These are runs of 6 systems, one row a step. Runs of the same system follow the same rule from any start.
E, run 1 (11 x 20):
[[ 25  -2  57 -24  12 -14   4  -1 -16  21 -22  36  -8  77 -45  32  19  22
   11  10]
 [ 36 -26 -18  -3 -36  41  24  35  -8 -19 -17 -70  50   3  -4 -12 -11  40
  -18   4]
 [  2   2 -72 -28   7 -26  20 -36   9 -16   7  44  28 -19  20  -2 -56 -33
  -11 -20]
 [ 26 -18  22   7   1 -43 -37 -15  24  69  34  14 -19   0   9   6  13  27
   67 -20]
 [-18   6  30 -12 -51  50   6  32  -7 -26  25 -51 -40  12  12 -56  12 -33
   16  -5]
 [-23  10 -31  23  42 -16 -47 -25  -3 -72 -13  25  12   0 -27 -31  24 -24
  -35   1]
 [  0  10  28  33  21  17 -25   4 -14  40  -8  28  12 -80  23  56  21  30
   -2  16]
 [-25  17  41 -47 -25  -6  62  37  12 -11  -5  -6 -48  28   0  53   2 -16
  -24 -16]
 [ 18 -22   0  18  68 -28  13   8  -2 -16 -31 -46  37  53 -51 -24 -22  11
   -2   8]
 [ -1  -9 -29 -25 -22  24  12 -24 -24  43 -28  14  62 -34  54 -31 -18  26
   -3  36]
 [  0   8 -31   5 -60 -30  13 -23  78   7   3  29 -36  28  21  21  -4   6
   12 -35]]
W, run 2, 11 rows:
[[ 31  -8  26 -25  54 -60 -13  25 -13 -36 -17 -56  15  26 -16 -20   4  11
  -39  12]
 [ -5  33  -8 -38  14 -32 -15   9  52 -39 -26  44  17 -25  46 -17 -35 -25
  -27 -13]
 [-29  -6 -34  28  13  12 -11 -22  80  25  -3   2  12  -3  -9  -6 -20  -2
   57 -53]
 [-43 -16  16  21  33  -3  32  -4 -31  38  35 -52 -41   2  -5 -32  -7 -44
   37  -2]
 [-35  18  40  21 -20  -3  38 -18 -48   7 -20  64 -30  12  19   1  20 -31
  -20  41]
 [ 13   2  -8  44 -51  74  -4  17  10  11 -30  16  15  -2   1  15  11  54
   -6  46]
 [ 41 -21 -32 -39  14  18  -9   9 -36  31  30 -48   5 -20 -16  55 -10  43
  -10  21]
 [ 60 -13   6 -22   7 -90 -17  10 -21 -29  22  30  -5  27  -8  12   5  10
  -14  -2]
 [ 19  12  -8 -30 -48  -8 -11  11  66 -53 -24  -8  10  37  24 -51 -13  -6
  -12 -28]
 [-34  -2 -59 -10  26  18 -14 -58  22  -1  -9 -43  34 -27  -2 -22  -6 -27
   -3 -44]
 [-39 -12  35  24  36 -17 -19   0 -41  10  39  26  -1 -43  -8 -37  19 -42
   53 -23]]
X, run 3, 11 rows:
[[ -9 -16 -68  38  35  -7 -12 -61   7  44  29 -25 -34   7 -31  25  -3   4
   15   2]
 [ 33  -5  33 -26  36 -27  -8  64 -45 -36  40 -26 -15  -1  -6 -32 -25 -16
   -3  28]
 [-42  27  36 -46 -35   7   0  -4  26 -27 -41  47  25 -10  25  13  39  -9
  -21 -38]
 [ -2  -7 -32  92   9  36   0 -28  38  35 -26 -25   1   0 -24  20   0  32
   11   9]
 [ 17 -20 -13 -39  34 -10  18  17 -60  29  57 -12  -8 -15   7 -16 -50 -23
   24  29]
 [-15  17  31 -30 -25 -51   2  23   7 -62 -11  59 -24  27   2  10  37 -11
  -37  -7]
 [ -1   3  17  39 -31  60  10 -10  50  10 -50 -56  25  23 -10  -8   8  16
   10 -33]
 [ 24 -18 -38  -8  48 -15 -10 -49 -49  64  17   1  28 -35   8  13 -24   9
    9  26]
 [ 13   6   1   6 -26 -44  -4  50   4 -55  37  47 -44   1  24 -30 -12 -18
   -8  27]
 [-36   6  18 -33 -29  44   3 -11  36 -20 -18 -27   5  36 -31  -1  37 -16
   16 -64]
 [ 19  -9   3  46  53  -1 -24 -36 -32  42 -30 -42  29 -31 -12  26  21  32
  -22  27]]
B, run 4:
[[ 43   6  11  10  30 -37 -62 -43 -26  -3   5  51  18   4   8 -55  -8 -23
   16  12]
 [ -1  19  78 -25 -33  22 -27  19 -25   0  15 -39 -40 -10  21 -13  55 -10
   -7  -3]
 [-24   5 -43  32   9  36  15  23   0 -68  17 -44 -15 -24 -36  20  -6 -24
  -38  -9]
 [-28 -12  -9  -9  87  -6 -33  17   0   2 -24  32  60 -16 -27 -11  -8  25
   18  21]
 [-28  18  29 -60   1 -39  -8  -1  38  48  -2   8 -36 -18  50  37  19  12
   -5  -8]
 [ 11 -11 -28  47 -29  -7  27  13  61   2  14 -40 -47  49 -25  18 -14  12
   19 -25]
 [-25 -42 -18  11  -9  -5  57  -4 -37   8 -32  22  61  42 -16 -43  -5  20
   18  18]
 [ 22  33  27   3 -21 -18   1 -60 -20  20 -34  63   3 -21  46  19   9 -25
  -32   5]
 [ 63   1  18  35 -25  42 -41 -23 -10  22  45 -38 -31 -12 -20   8   6 -14
   33 -31]
 [-15 -26 -33 -33  -2  26  20  40 -75 -38  38 -19   1  12 -34 -16   3   0
  -11  46]
 [  2  42  20 -22  35  12 -14  32  21 -48 -34  61  22 -24  15  15 -38 -16
  -33  19]]
Z, run 5 (11 x 20):
[[-67 -23  -8  12 -10  30  35  52  17 -45  -8 -32  33  -7 -22 -29  15   1
   14 -33]
 [  3 -18  20  -3  52 -57 -23 -28 -26  31  -3 -18  43 -58  10  11  27   6
    0 -35]
 [ 34  48  39  15  29  18 -14  -6  42  32 -37  35 -15   8  26  16 -56 -12
   -3  27]
 [-59 -23 -32  14 -32  26  41   5  23   9 -29  16   2  65 -26  -2  24  42
   10  27]
 [ 18 -35 -23  70   1 -55  22  -1 -35 -12  23 -43  -3 -33 -12  17  26   7
  -23 -13]
 [ 81  21  21 -18 -12  -9   2 -41 -13   0  -1  47  22   5  10   7 -48 -42
    6 -33]
 [  6   2 -15 -49 -45  32 -33   2  14  21  10   6 -43  59   5 -17  14  38
   12  46]
 [-45  -7 -33  15  -3  19  30  34 -22 -47  35 -61 -37 -19 -18  -4   5 -28
  -24   0]
 [  6  -9  16 -27  32 -39 -30  -1 -26 -35  19  42  53 -40  -5 -22   3 -34
   21 -54]
 [ 23  33  63 -30 -11  21 -49   7  35  45 -20  -8 -12 -14  54 -11   6  22
    9  20]
 [-73  14 -24   3  34  67  26   0  18   0 -32 -27 -10  19 -31  22  -5   0
  -18  23]]
Y, run 6, 11 rows:
[[-17 -17 -18   7  -4 -64  57  44 -22 -47  -7  -4   1 -11   5  26   9  12
  -60  18]
 [ 60  17  14   3  37 -30   0 -22  29  16  -8   9  30 -29  14  27 -62 -25
    6 -46]
 [ 22 -11  -3 -20 -17  24 -37 -24  13  77  10 -15 -22  35  -2  10  17  53
   40  27]
 [-24  -2  -8   1 -30   4  25  30  -3 -59 -19  38 -19  75 -36  -8  19  11
  -26  36]
 [ 16 -16 -13  25  11 -48  -6 -29 -16 -40  -5  18  60 -27  -4 -42  -2 -35
    1 -51]
 [ 29  10 -12   2 -38  11 -28 -39  -3  47  50 -32 -51 -41  44  -5  -5 -21
   18  -8]
 [-39  29  19 -23   3  99  -5  25  -3 -14  -3  14 -27  26 -37  19   0 -10
    2  26]
 [-49 -32 -10  -9  38 -30   0  30 -30 -43 -20 -13  62 -27 -15 -21  37  27
  -20   4]
 [ 18  12 -15  -4  -4 -68  26   1  28  13  12 -22 -24 -48  65  17 -37 -19
  -31 -13]
 [ 12  32  37   3  29  51 -19 -15  51  54 -23   9 -13  20 -10  33 -30   5
   40 -11]
 [-29 -42   8   8  -8  -4   6  26 -16  10 -13 -15   8  59 -37 -16  55  62
   15  36]]
Y, run 7:
[[-28 -17  49  32   7  15  -3  76  11 -34  20 -26   2 -14 -20 -30  16  -2
   41 -30]
 [-14  -1  35 -29  -7 -14  54 -21 -40  16 -30 -70  14 -14  30   4  17 -22
  -44 -15]
 [ 38  26  30  53  40  10 -13  13 -11  22 -15  21 -13 -40  13  43 -25   9
  -28  54]
 [  3 -41 -32 -27  -6  20  43  34   5  38   6  13  47  14 -23  28 -35  52
   46   1]
 [ 23 -10 -15 -20   2 -65  -8 -22   9 -25  -1  -5 -28  49 -38  54  38  20
  -40 -22]
 [ 68  13  15  -7   0 -18 -36   0  15 -19  -8  22  15  33  20 -71 -48 -18
   11  13]
 [-32  -5 -35   5 -52  24  -4 -71  -8  37  -7  51   8   3  16 -18  32   2
   23  -1]
 [-20   4 -21  59 -15  26 -16  33  11 -62  38 -12 -48  -3 -33  -7  21 -16
   -1  -5]
 [-27  -1  20 -56  33  12  17  -2 -46 -16  13 -38  32 -19   0 -42 -17 -61
    7 -36]
 [-12  27  34  -6   6  -3 -38  -3 -16  27  -5   2 -20 -71  51  33  36  12
  -35  28]
 [-17   5 -16   6   5  51  35  66  54   1 -23  -9  18  -8   6  18 -57  30
    1  25]]
X, run 8, 11 rows:
[[-27 -10 -16  53   2   2 -22  31 -11  11  53  39 -36 -48  20 -25  -1   0
   38  38]
 [-58  13   4 -31  13  15  29  15 -12 -39  30 -22 -49   8 -29  20   8 -58
  -10 -30]
 [  5   6  54   7  36  24   8  25 -14 -10 -55  -9  31  15 -45  55  25  34
  -33  13]
 [  5   3  -2  -2 -32  21  50   9  11  60 -28   7  16 -29  63  19 -40  30
   -4  36]
 [  3 -15 -62  -5  -4 -48  23 -20  31   9  27  44 -33  53 -17  15 -35  -1
   20   1]
 [ 15 -24  46  -7  -1 -34  -3  17 -11 -16   2 -50  -5  70 -22 -61  26   3
   18  -6]
 [ 18  21  26 -14   1 -11 -16 -61 -11  -2 -50  -9  54 -31  36 -24  12 -27
  -36 -30]
 [ 30   7 -42  71 -16  36 -46 -18   9  -9  10  55  14 -33   3 -16 -14   5
   18  19]
 [-35 -23 -37 -24 -25  28  -2  14 -40  -5  78 -24 -41 -16  -8 -17  17 -19
   31  -1]
 [  2  12  28 -18  28 -25  -9  19 -12 -47   2 -29 -20 -13 -34  63  39  -5
  -53 -29]
 [ 19  26  52  -6   2  53 -11  44  43  23 -40  -5  23 -25  23  27 -20  36
    4  12]]
W, run 9, 11 rows:
[[-42 -18 -54 -10  18  23 -20  10 -10   6  60 -47 -53  -3 -31   4  18  13
   15  25]
 [-14 -30   5 -17 -21 -48  71  17 -69 -18  12  42  20  10 -10   9   8 -11
   -8  -7]
 [ 60  20  52  34 -58  16  -5 -12  18   3 -52  -1  30   5  38 -22   7  12
  -12  -6]
 [ 14  27 -39 -25  35  60 -68 -27  13  -1  14 -43 -21 -16 -15  22  -3  -1
  -22  12]
 [-38 -36 -22 -28  50 -55  -7  33 -21 -25  35  33  13   2 -41   6  21  13
   22  -4]
 [  7  -4  55   7 -51 -39  56  42  29 -16 -20  -7   9   0  41 -19  -9 -10
    4 -40]
 [ 23  43  -1  23  18  49  -7 -69  28  19 -44 -28  -4   9   0  10 -31 -36
  -24 -11]
 [-42 -11 -25   5  69  12 -55   0 -22  13  26  21 -10  -6 -24 -30  11  11
   30  53]
 [-41 -20   7 -21 -49 -31  53  60  -6   0  31  29 -23 -26  29  26  17  16
   13  -2]
 [ 61   3  17  49 -41  14  57 -30   1  10 -36 -13  15  32 -14  34 -22  -4
  -18 -27]
 [ 35  15   2 -17  44  27 -65 -25 -22  17 -13 -33   5  19   1 -48  -7   8
  -11  58]]
E, run 10 (11 x 20):
[[  9  16   4 -77 -56  17 -35   1  41 -27  -4  21   3  41  14 -31  16   7
   11 -22]
 [-18 -23 -53  54  20  13 -33  21  33 -33  32 -25  14 -36 -33 -12   5   7
   31 -33]
 [-38   3  15  -2  16 -23   7 -16 -64  18  37  24 -26 -64  36  -4  15 -50
   -2   7]
 [ 10  34  87   4   0 -31 -26  17  37 -14 -38  14 -34  35   7   6  34   4
  -20  -2]
 [-32   2   0  -2  33  85   5  26   2 -17 -34 -48  32   3 -45  14  -4  16
  -10   8]
 [-35 -24 -62 -11  13 -56  46  -2 -21  -5 -12  21  21 -20  17  22  -9  20
  -44  32]
 [ 43   2  45  45  -7 -29  36 -17  27  62 -20  27  -3  21  19  17 -34   3
   32 -13]
 [ 10  -6  -9 -58 -36  50   0 -26  -5  21   5 -63 -16  63 -17 -20  10   3
    8  -6]
 [ 20 -13 -80  28  -5 -14 -35   9  12 -51  23   6   3  -2   1 -47 -20  13
  -16  40]
 [  9  -1   8  32 -15  17 -17 -32 -35  25  29  85  10 -46   2  18   6 -22
   44 -21]
 [ 20   7  47 -31 -36 -22 -15  13  -2 -14  23 -43 -47  -2   3  36  54  -4
  -16 -42]]
Z, run 11 (11 x 20):
[[-62  28   6  16  10  79  -7 -37 -28  -9 -31  22  15 -23  -7  -9  22 -40
  -12   4]
 [ -7 -18   5  40  19  16 -28  36 -32   6   7  53  34 -49 -11  20  28  51
   20  36]
 [ 24   8  44  -5 -23  17  57  38   1  20 -25   0  18 -32  13  77 -13  22
  -15 -19]
 [ 31 -16 -32 -47  35 -20   7   0  19   2 -28  -9  32  55 -44  45 -19  49
  -18   1]
 [ 19 -20 -32  10  -2 -61  41  22  33  17  17 -41 -23  21  32 -31 -54   6
    3  22]
 [-18   5 -24  -1 -18 -48   8 -61  36 -17   5   8 -34  32   0 -14  12 -48
   -4 -56]
 [ 27   1  21  48  -1   8 -64 -27 -15  -1  21 -11 -24  27 -14 -71  25 -15
   31  10]
 [-33  19  18   3 -33  60  15 -25 -69   4   6  19 -15 -28  27 -20  18 -43
  -16  29]
 [ -4   4 -17  -9  -1  39 -51  27 -24 -45  14  55  19 -44 -27  40  36  26
  -15  13]
 [ 21 -13  37 -24 -11  36  26  78  -3  11  12 -24  37 -42   6  29 -24  27
   24 -14]
 [-20   2   1 -83  51 -31  21   2  14  18 -24 -19  14  13  -6  55  -8  18
  -26 -12]]
B, run 12 (11 x 20):
[[-13   7  20 -51 -43  20 -24  43   3 -59 -22  42  44  -8  14 -20  36  21
  -14  -7]
 [ 31  16   0  23  20 -23  -3   5  30  -9 -23 -67  14 -60  34  22 -17   3
  -51 -18]
 [-31 -16 -32   2  60 -31 -33 -17   8   9  37 -27 -17  13 -15 -62 -12 -27
   40  -4]
 [-57   1  44  -5 -16 -26   1  33   1 -15 -22  35 -30  38  -1  -7  64  28
   -8  34]
 [-15  15  20  47  -8  21  59  -2  31   1 -34 -17  14 -30  -6  59  -9 -16
  -13 -53]
 [ 10 -34 -67   2  37 -14 -12 -66 -20  44  11  -3  29  13 -39  13  -1  20
   21  -6]
 [  3   9  39 -23 -10   3   8  13 -29  52  11  46 -47  31  26   4  -7  12
   15  69]
 [ 28  13   7  -5 -78  41  26  26  24 -38  19  24 -10  -4   1  28 -16 -20
    7 -52]
 [ 62 -31 -39   2   9  -3  -5  -8 -30 -21 -18 -43  73  -1 -19 -15 -17  31
  -28   5]
 [ -9  30  14 -37  30 -10 -26 -16 -23  19   5   7 -16 -21  59 -59 -32 -41
   -8  48]
 [ -2  18  24  17 -38   1 -56  27  41 -49  26  11 -44  -9   4 -13  47  -6
   13 -31]]

Which system made each of these runs?
run 13, 2 rows:
[[ 54   7  -3  55  -9  31  49  34   3  -1  -2 -30  -6  -5  -6  33 -65  -2
  -15  16]
 [  3 -17 -42 -57  12   4 -23 -25 -24 -10  18  34  60   0  -7 -51 -24 -17
   34 -18]]
 : B
run 14 (2 x 20):
[[-44  29  55 -20  12   4 -56  31  40   1 -10  40 -13 -23  30 -22  32   8
   25   7]
 [-18 -17  -2  17 -23 -30  27  28  38 -14  11 -60 -20 -27  -2  50  39  18
  -17 -53]]
 : B
run 15 (2 x 20):
[[-18  -2 -31 -17  -3  21 -25  24  -8   4  12 -35  25 -87  46   5   9  31
  -24  21]
 [-42  23 -36 -34  46   9  24  24  51   6  -6 -16 -29 -10   8  51 -48  -3
  -28  14]]
 : Y
run 16, 2 rows:
[[ 56 -12  16  41 -37  22  31  45  13  18 -10 -15   5  29   8 -20 -45  36
   21  40]
 [ -3 -19 -28   3  -2  -4  44 -60 -41  14 -17  33  22  44 -51  42  12  -3
   -8 -17]]
 : Y
run 17, 2 rows:
[[-28  -2  47 -50  65   9   4   5 -63  13  -4 -49  10  -6 -24  13  20 -16
  -13   2]
 [-45  42 -39 -21  23  40 -28 -13  42 -13   0  21 -53   3 -11  44  -4  -8
  -26  21]]
 : B
run 18:
[[-33 -22 -70  -3  29  17 -10 -30   7  55  36 -32  -5 -18   3 -23 -25   5
   45  11]
 [ -8 -12  11   1 -20 -54   3  42  -8  -5  22  80 -35  27   3   2  17  29
   15  45]]
 : B
run 19:
[[ 26 -15  22 -24 -22 -41 -11  -5 -33   1  44 -33 -46  48   3 -59  18 -23
   23   0]
 [-22  22  30  25 -31  42  24  21 -17 -68 -33  -3 -14  34 -13 -29  19 -29
  -42  21]]
 : B
run 20:
[[-43 -23  15  42  22 -48  66  18  24  31 -33   1  35 -17  10  14 -11  10
   18 -23]
 [ 52  -7  48  47   0 -43  26   1   9  41   6 -47 -36  17  -9  47   0  13
    8 -25]]
 : Y
run 21, 2 rows:
[[ 64  39  39 -30 -33  22 -34 -13  28  -3   6  -5 -31  -2   7  49  -1 -17
   -8 -47]
 [ -5 -11 -21 -53  49  19 -29  59   4 -38  44 -32  -5   3 -50   7 -16   8
   13   1]]
 : E
run 22, 2 rows:
[[-25   9  -3   0 -43  42  -8  59  36 -24   3 -18 -53  19  -3  23  28  39
  -18  35]
 [-37  -3  -4 -10  55 -18  35   3   0 -42 -48  -8  56  19 -26 -29 -24 -29
  -22 -18]]
 : Y
run 23 (2 x 20):
[[ -6 -14  -9  -9  24 -17  37  47  43  -7  36 -36 -21  21 -24   4 -56 -21
   38 -37]
 [-27  -8  32 -37  23 -85   1 -24  -4   2  -8  -7  -9  43   8 -45  28 -22
    4 -23]]
 : Z
run 24:
[[-33   4 -30  -4  63  -4 -33  15  17 -11  19  72  -3 -19 -40  45  -6   8
   19   3]
 [-62  -9  47  23  -2  14  40  71   0   6   3 -38 -37   9   5 -21  18   8
   15  28]]
 : X
run 25 (2 x 20):
[[-15  17  -6  77  53  30  10  16  -2 -25  -4  36 -16  -5 -39  21 -34 -25
   -8  28]
 [-40 -17  24 -37 -23  51  59  43 -58  12  10   8   2  17 -15   4  -2  -2
   19  27]]
 : X
run 26, 2 rows:
[[-20  21  10   4  -3  -2  11 -35  28  47 -47  10  24 -59  60  34   2   9
  -23 -13]
 [  7   5 -18  47  38  29 -14  -5  47  23 -20  22   0  32 -56  50 -16  36
   23   9]]
 : Z
run 27 (2 x 20):
[[  6   8  35   1   7  44 -22  43  28  23 -12 -73  14 -49  18  21   9  37
    0  -3]
 [-47   1 -10 -28  81   8  40  -6   0  26 -27   7  30   0 -26  41 -43 -12
   -1  -1]]
 : Z
run 28, 2 rows:
[[-53  33  62  -9  41  -7  39   6  -2  -1 -40   3  -5 -25  14  39   2 -37
  -33 -12]
 [ -5  17  26  73  45  20  -2  23  39  15 -39  44   6  -5 -12  20 -30  20
   13  33]]
 : W
run 29:
[[  9 -11 -69  47  26   0  -1 -31   5 -30  10 -11  29 -28 -47  36 -10 -10
  -12 -44]
 [ -1 -15  63 -39  35  -8 -11  31 -31  17  18  -5  21  13  -6 -58  -6 -13
   57  -8]]
 : W
